The same turns and mirrors carry the whole set onto itself and the rows of a family onto each other. Which other rows belong to the same family as each row named below? List them in the order they appear above.
These 25 rows form 5 families of 5 rows each.
Q458: [ 22 -17 -20  30  17   2  16  19]
Q940: [-51   2   3  -6 -33  16  31  19]
Q411: [-22  10  -9 -34  14  11 -39 -37]
Q261: [ -7  28 -28  -5 -54   9 -29   1]
Q425: [-62  -1  -2 -14 -49   5  -4   1]
Q844: [ -6  10  -3 -25  41  27  13 -14]
Q145: [-12   1  -8   9 -57  30 -14  23]
Q454: [-41 -10  14  -4  -7  -7  49   5]
Q161: [-13  18 -12 -28  13  49  -2   0]
Q116: [-12   5  -1 -27  39   3 -11 -38]
Q801: [ -9  16 -16  -4 -28 -37 -38 -37]
Q14: [-47 -14  17  -7  -3 -35  24 -22]
Q456: [19 17 -4 10 12 -7 48  3]
Q392: [  5 -22 -28  21  -9 -29 -47 -19]
Q369: [  9   9  -1   6  13 -47   8 -36]
Q121: [-22  20 -19 -32   0  39 -34 -13]
Q542: [-20 -10  -2   4 -52 -12 -48 -17]
Q219: [ 11 -10 -35  26 -15  26  -7  34]
Q873: [ 17 -25 -16  27  23 -32  -8 -13]
Q80: [-60  -9   7 -11 -31 -27  -9 -24]
Q418: [  6  29 -21   3 -27  28  21  25]
Q905: [  5  -6   7  17 -17  23  36  30]
Q153: [  0 -10 -38  20 -31   8 -46  11]
Q365: [ -7 -22  15  11  -7 -46 -18 -35]
Q895: [  8 -22  20  19  13 -22  33  -6]

The rest of the family of Q456: Q261, Q801, Q369, Q418
The rest of the family of Q14: Q940, Q425, Q454, Q80
The rest of the family of Q145: Q542, Q905, Q365, Q895
The rest of the family of Q844: Q411, Q161, Q116, Q121

The same turns and mirrors carry the whole set onto itself and the rows of a family onto each other. Which other rows belong to the same family as each row named below? List them in the order they appear above.
These 32 rows form 4 families of 8 rows each.
Q416: [  7  47  27  -4 -47 -10  -7 -19]
Q421: [ 34  30 -14  17 -41 -18  23 -14]
Q143: [ 14  80  -1   9  16 -71  -5  22]
Q642: [-10  48  -7  -4 -47 -11  -9   3]
Q862: [ 29  33 -20  24 -43 -28  26  -6]
Q632: [ 29 -13  -2  50  -9 -53   9  13]
Q617: [-18   2  44  30  -1 -59 -22  33]
Q967: [  2  18  62 -25  -4 -49   6  -9]
Q229: [ 26  -2 -11  34  -5 -83   9  13]
Q857: [-27  64  23   6   2 -18 -19  27]
Q193: [ -4   6  33  43  -5 -39 -27  48]
Q79: [ 15  38  30 -16  15 -91  25  14]
Q448: [ -9  54   1  18  11 -30 -39  42]
Q976: [ 13  82  21  11   6 -14 -25  15]
Q171: [ 46  66  -6  -5  -4 -63  28  22]
Q324: [  2   9  57 -30 -12 -42   0  -6]
Q197: [ 10  45  39 -11 -43  -9   6 -16]
Q747: [ 39  -9  -1  48 -23 -48   6  11]
Q462: [ 13   1  26  49  -7 -76  20  29]
Q463: [-17  10  41  16  16 -20 -13  39]
Q340: [ 13  40  24  -5 -41   0 -30   3]
Q712: [ 27  78  -1   3  20 -68  -1  15]
Q837: [ 37  -6  27 -16   7 -77  11   3]
Q124: [ 23  39 -28  39 -15 -53  14 -18]
Q618: [ 17  -9  59 -16 -11 -33  -2  14]
Q291: [ 26  31  37 -16   5 -89  25  14]
Q919: [ 30  52 -34  17 -38 -38   4   4]
Q64: [ 24  85  -3   9  11 -46  20  -2]
Q41: [  3  -1  20  40 -11 -39 -26  51]
Q349: [ 43  23  31   4   4 -77  41   8]
Q650: [  2   9  59  -9 -36 -41 -29   7]
Q866: [ -8  63   5  11  12 -23 -28  44]

The rest of the family of Q747: Q421, Q143, Q967, Q79, Q448, Q197, Q41
The rest of the family of Q340: Q617, Q229, Q857, Q618, Q919, Q64, Q349

The same turns and mirrors carry the whole set onto itself and the rows of a family onto each other. Which other rows belong to the same family as each row named below? List them in the order they appear above.
These 30 rows form 10 families of 3 rows each.
Q497: [-10  25   9  36 -27   4  10 -18  13   3   6 -30  20]
Q666: [-24  39  34 -19 -22   0  25  -8 -13 -15 -29 -15  10]
Q913: [ -5 -21  33 -17 -32  62  -2  13 -12 -45  23  23 -37]
Q730: [ -8 -25   1 -66  -9  26  -2  23  38 -52  12  -3 -14]
Q601: [-36  -5  13 -13 -31  46  23  -4  13   5 -10 -26 -10]
Q70: [ 17  27  11 -39   1 -36  -6  12  18 -69   9   5  24]
Q279: [ 34  38   3  19   9 -16  -9  21  57  -4  -7  17  -1]
Q281: [-31  -6  28 -31  26  -9 -31  26   7 -56  45  31 -18]
Q613: [ 12  -2  -2 -10   3  31  -2  31  69   5  -9  12 -29]
Q573: [ 23   8 -33  -7 -15  37  -5  19  28 -69 -20  30   0]
Q672: [-29 -20  14  -9  22   3 -38  25  22 -44  60  21 -20]
Q597: [-23  -6   3 -21  -6  12 -19  -7 -11 -32 -45  19 -55]
Q697: [-28  22  37  -5  38 -21   8  -3 -22 -27  31   5  20]
Q442: [ 12 -14   0  -8  -4  33  13  14 -12 -26 -10 -21 -71]
Q565: [ 14  33  22 -39  12   0   6  34  42 -16 -36  28 -19]
Q816: [ 26  16 -35   2 -14  30  -7  16  28 -69 -17  29   5]
Q336: [-28  13  68  14 -23  16 -10  19  38   4  16  -3  14]
Q655: [ 25  16 -31  -7 -12  29  -5  18  22 -70 -22  33   2]
Q619: [  2  26  -1  25  -2 -29 -30 -22 -12 -35 -32  17 -26]
Q457: [ 25  28  14  -3   4 -12  14  10 -35 -43 -21 -10 -45]
Q40: [-28  22  75   4 -19   6  -7  19  29  -2   7   2  17]
Q382: [ 23   0  16  49 -31  28 -18  -4  -1 -39  49  13  -9]
Q868: [ -9 -18 -20  34 -13  15 -34 -18  13 -13 -14   4 -46]
Q576: [ 19 -11 -22   8 -10  -1 -20   5  55 -41  46 -15  13]
Q452: [ 34   7 -11  43  -3   2   1   1  -7 -24   9 -25 -44]
Q107: [-36  12  73  -4 -21  21  -6  23  32  -1   7   0   8]
Q665: [-30 -12  12  24  28  13   0  -4   6  -6  56 -13  11]
Q710: [-48 -17  31 -31  30  28  13   9 -10 -16  28   0  -8]
Q33: [ 17  32  49  -4 -22   3  -2   3 -36 -64  14  32  -6]
Q423: [-20   2  18   0  27 -22 -40  20  12 -51  57  26  -7]

The rest of the family of Q457: Q442, Q452
The rest of the family of Q710: Q697, Q665
The rest of the family of Q573: Q816, Q655
The rest of the family of Q336: Q40, Q107
The rest of the family of Q33: Q913, Q382
The rest of the family of Q565: Q279, Q613

The same turns and mirrors carry the whole set onto itself and the rows of a family onto each other. Which other rows belong to the same family as each row named below? List them in the order they appear above.
These 32 rows form 4 families of 8 rows each.
Q54: [ -1  22  26  -2 -29 -14  -5  55  25 -34 -23   8  -9 -45 -20  10  45 -15
  19 -28  53]
Q608: [ 43  56  -9 -11  -4 -36   4  -1  20 -21 -17  33 -53 -29   0  54 -23  10
   1  -7  20]
Q325: [ 64 -22 -15  14 -14 -16  -4 -27 -27 -13  14  51 -13  35 -21  13 -40 -10
   2  -2 -20]
Q901: [ 70 -26  -8  20   0 -15  -6 -33 -26  -3  31  39 -31   7 -36  16 -33 -16
 -16  -3 -23]
Q808: [  7 -55   4  23 -23  22  -8  -9 -24 -28  36 -11   3 -30 -47 -20  19 -32
  33  -2  26]
Q860: [-10  30  11  -6 -21 -15 -13  43  22 -29 -21 -17  12 -42  -4   7  35 -11
  33  -8  54]
Q892: [ 12  26  22 -15  -6 -39 -26  -2  -2  31  -7  25 -35   6 -27 -23 -11 -30
  44  10  58]
Q396: [ 41  54   2 -13   3 -51 -11  10  26 -30 -10  33 -29 -23   2  57 -28  -1
   7 -10 -10]
Q663: [-10   1  11  30  29 -24  37 -14 -33 -23  20 -16 -18 -26 -10  35  -8 -11
  10  10  64]
Q401: [  0  10  13 -14  14 -39 -19  14  -7  16   3  31 -20  11 -41 -42 -31 -26
  45   3  29]
Q435: [  1   2   7  35  37 -30  38   4 -39 -44   3  12  -1 -26 -22  37  -7 -12
   4  19  50]
Q412: [ 55  57  -7 -10  -7 -49  -1  31  17  -4  -9  29 -16  -5  -6  57 -15  24
  19  -5  12]
Q819: [ 47  -6 -14  20 -17  22  17 -22   7 -58  15 -18 -10 -49  -6  33   7  -6
 -38 -25  -9]
Q141: [ 58  -7  -9  30 -36   8   1  -4   2 -49   9  -9   1 -46   1  62  33   2
 -25 -14   2]
Q257: [ 54   7 -16  -2 -50   2 -65  19  30  -6 -11  25  -7 -17 -43 -15  18   5
  -6 -20 -16]
Q842: [ -2  36  20   1 -27  -3   4  28  29 -16 -23 -12  -9 -61 -27   0  47  -9
   4 -16  48]
Q53: [ 19   3   2  35  31 -36  42   3 -44 -30   2   4  -7 -19  -9  43 -18 -19
  29 -10  52]
Q626: [ 51  58  -3  -9   2 -51 -10  19  20  -5 -27  34 -22  -5   9  40 -17   8
 -15  -8   4]
Q249: [ 18 -36  17  16 -20  20 -14 -21 -15  -3  26 -26   8 -16 -33 -43  19 -44
   6  -7  30]
Q724: [ 13   8  15  -4  16 -43 -33  17   5  21 -10  30  -2  16 -40 -30  -2 -27
  53  20  25]
Q480: [ 58 -17  -3  23 -37   4  26  -3   9 -57   5 -14  18 -41  -3  35  14   4
 -29 -20 -17]
Q294: [  6 -63   7  29 -16  10 -21   3 -25 -35  23   2  12 -22 -36 -30  21 -42
   8  -5   8]
Q238: [ -5  17  14   5  -9 -22 -22  60  17 -26  -2 -19  10 -60 -20  16  44  -8
  23 -10  40]
Q709: [ 58   0  -6 -19 -59   1 -57   9  34   9   4  13 -16  -5 -17 -15   9 -12
  13 -30 -20]
Q757: [ 60 -17 -12   3   6 -13 -14 -53 -26 -10  30  19 -35  17  -8  10 -50 -24
   4   4   3]
Q634: [ 60 -18 -23  14   9 -16 -14 -40 -29   1  34  16  -9  12 -19  11 -39  -7
   2  18 -24]
Q194: [  6 -13  14  21  29 -38  40  12 -42 -31  25   6   4  -9   1  43 -11 -22
  32   8  36]
Q221: [ 67  19  -3 -23 -50   6 -41 -11  37  -6 -13  24 -25 -18 -24 -22   4 -26
  -1 -25 -14]
Q360: [  3  18   6  -8  16 -36 -47  16 -16  21   8  39 -34   7 -35 -13 -12 -26
  47   9  46]
Q172: [ 40   2   2 -23 -51   5 -58   8  41  -3   8  19 -14 -14 -30 -22  22  -5
  -8  -3 -18]
Q641: [ 17 -53   1  28 -23  19 -11   3 -28  -5  19 -11   9 -11 -40 -34  30 -21
  11   0  42]
Q596: [ 47 -14 -15  22 -38   2   8  17 -14 -57  24   4  -2 -43   0  57   9   9
 -25 -32  -6]

The rest of the family of Q401: Q901, Q808, Q860, Q141, Q53, Q626, Q172
The rest of the family of Q596: Q325, Q412, Q257, Q724, Q294, Q238, Q194
The rest of the family of Q360: Q54, Q396, Q435, Q480, Q709, Q634, Q641

The same turns and mirrors carry the whole set onto itself and the rows of a family onto each other. Which other rows belong to the same family as each row named below? List them in the order they appear above.
These 32 rows form 4 families of 8 rows each.
Q315: [ -1  38 -21  48 -38  30 -22 -19  17  -9 -15  -6   0 -21 -82  17 -11 -45
 -12 -40  41]
Q583: [ -1 -31 -46 -36 -46  32  48  47   9   9  -3  17  23  10 -28   1 -28  11
  25  36   0]
Q213: [ -2  57 -42  23 -27  30  -6   7  24   3 -27 -23 -19 -63 -63   9   1 -49
   6 -41  36]
Q399: [-23 -29 -20 -11 -19  27  36  26  41  38  -5  23   0  37  11 -10 -24  20
  22  10  22]
Q90: [ 13 -35 -25  -3 -47  53  46  28  16  38  -4   7 -10  12  -8 -31 -12  30
  46  29  31]
Q34: [-28 -16 -31 -26 -19  26  29  25  35  28  -5  32  14  33   6 -24 -15  32
  22   1  17]
Q306: [-19  48  -9  52 -34  29  -6  -7  -2 -27 -29 -22  -7 -16 -58  43   8 -34
   7 -30  34]
Q532: [-17  -8 -50 -17 -19  34  38  42   7  31   5   6  -3  15   6 -29 -16  16
  48  42  13]
Q339: [  2 -26 -48 -23 -27  50  40  50  10  28  -5  26  19  10  -8   2 -47  -2
  26  30   1]
Q205: [  0  54 -32  34 -29  51  -8 -15  29 -40 -14 -26  -2 -12 -43 -15   0 -54
  -4 -48  26]
Q658: [  3 -23 -45 -39 -32  49  40  55  12  19  -7  19  27   2 -17  -6 -33  11
  25  24  -3]
Q168: [-15 -22 -38 -23 -28  30  49  41  15  21   2  -3  -9  15  -1 -22  -8  18
  47  46  16]
Q861: [ -2  48 -35  37 -47  37 -10 -17  26 -38  -6 -34  -5  -3 -57 -13   4 -59
  -9 -36  21]
Q982: [  3  32  -9  47 -32  34 -24 -12  21  -4 -18 -11  -3 -25 -78  19 -13 -49
 -11 -43  38]
Q874: [-16  56  -1  48 -25  40 -24   8  -3  -5 -27 -24   0 -21 -57  32   2 -41
   6 -35  18]
Q380: [-26 -35 -20 -10 -36  12  31  23  39  38   6  16  -1  43  -5 -12 -15  17
  16  23  13]
Q51: [  6  41 -24  43 -26  53  -3 -12  33 -30 -16 -30 -13 -11 -35  -6  -7 -69
  -5 -43  28]
Q973: [  0 -35 -51 -19 -43  38  51  43   9  18  -1  18  14  18 -17   8 -39   0
  25  41   7]
Q791: [  7 -23 -40  -5 -40  55  49  23  11  30  -9  18  -4  14  -6 -32 -14  38
  50  24  37]
Q793: [-16  50   3  42 -34  35 -12   4   5 -24 -30 -28  -4 -26 -62  36  14 -32
   7 -36  22]
Q97: [-31 -19 -33 -22 -38  13  24  23  32  30   6  23  14  41 -13 -25  -9  33
  18  13   9]
Q694: [ -6  49 -47  22 -43  16   4   0  22 -11 -23 -26 -23 -57 -76  15   9 -45
   6 -30  41]
Q179: [ -4  41 -21  39 -33  33 -16 -20  20 -21 -25  -1   1 -26 -78  19  -8 -39
  -9 -45  47]
Q162: [-14 -14 -37 -25 -25  32  39  47  12  30   7  -3  -3  12  -2 -30  -8  20
  46  42   8]
Q307: [-17 -16 -47 -16 -22  32  48  38  10  22   2   6  -8  19   7 -21 -17  14
  49  45  21]
Q78: [ -5  45 -53  41 -42  16   7  -5  18   0 -18 -24 -31 -44 -67  26  -6 -61
   4 -20  46]
Q158: [ -2  51 -48  42 -25  28  -5   5  20  16 -23 -20 -30 -51 -57  19 -13 -65
   5 -30  42]
Q552: [  3  33  -7  40 -28  39 -17 -16  27 -15 -28  -7  -2 -32 -74  20  -7 -45
  -9 -49  44]
Q368: [  9 -27 -33  -2 -54  48  35  29   9  48   4   6  -3  16 -21 -40 -11  31
  45  34  23]
Q85: [-20  58 -14  60 -29  35 -19  -1  -9 -11 -26 -15  -5 -12 -56  38  -2 -42
   4 -28  30]
Q335: [  5 -16 -48  -5 -48  48  38  24   4  37   0  18   4  19 -17 -42 -14  39
  47  26  28]
Q633: [  2  35 -26  49 -43  42  -6 -14  29 -28  -7 -38 -17  -2 -47  -3  -3 -71
 -10 -30  24]

The rest of the family of Q399: Q213, Q34, Q380, Q97, Q694, Q78, Q158
The rest of the family of Q205: Q583, Q339, Q658, Q861, Q51, Q973, Q633
The rest of the family of Q793: Q90, Q306, Q874, Q791, Q368, Q85, Q335

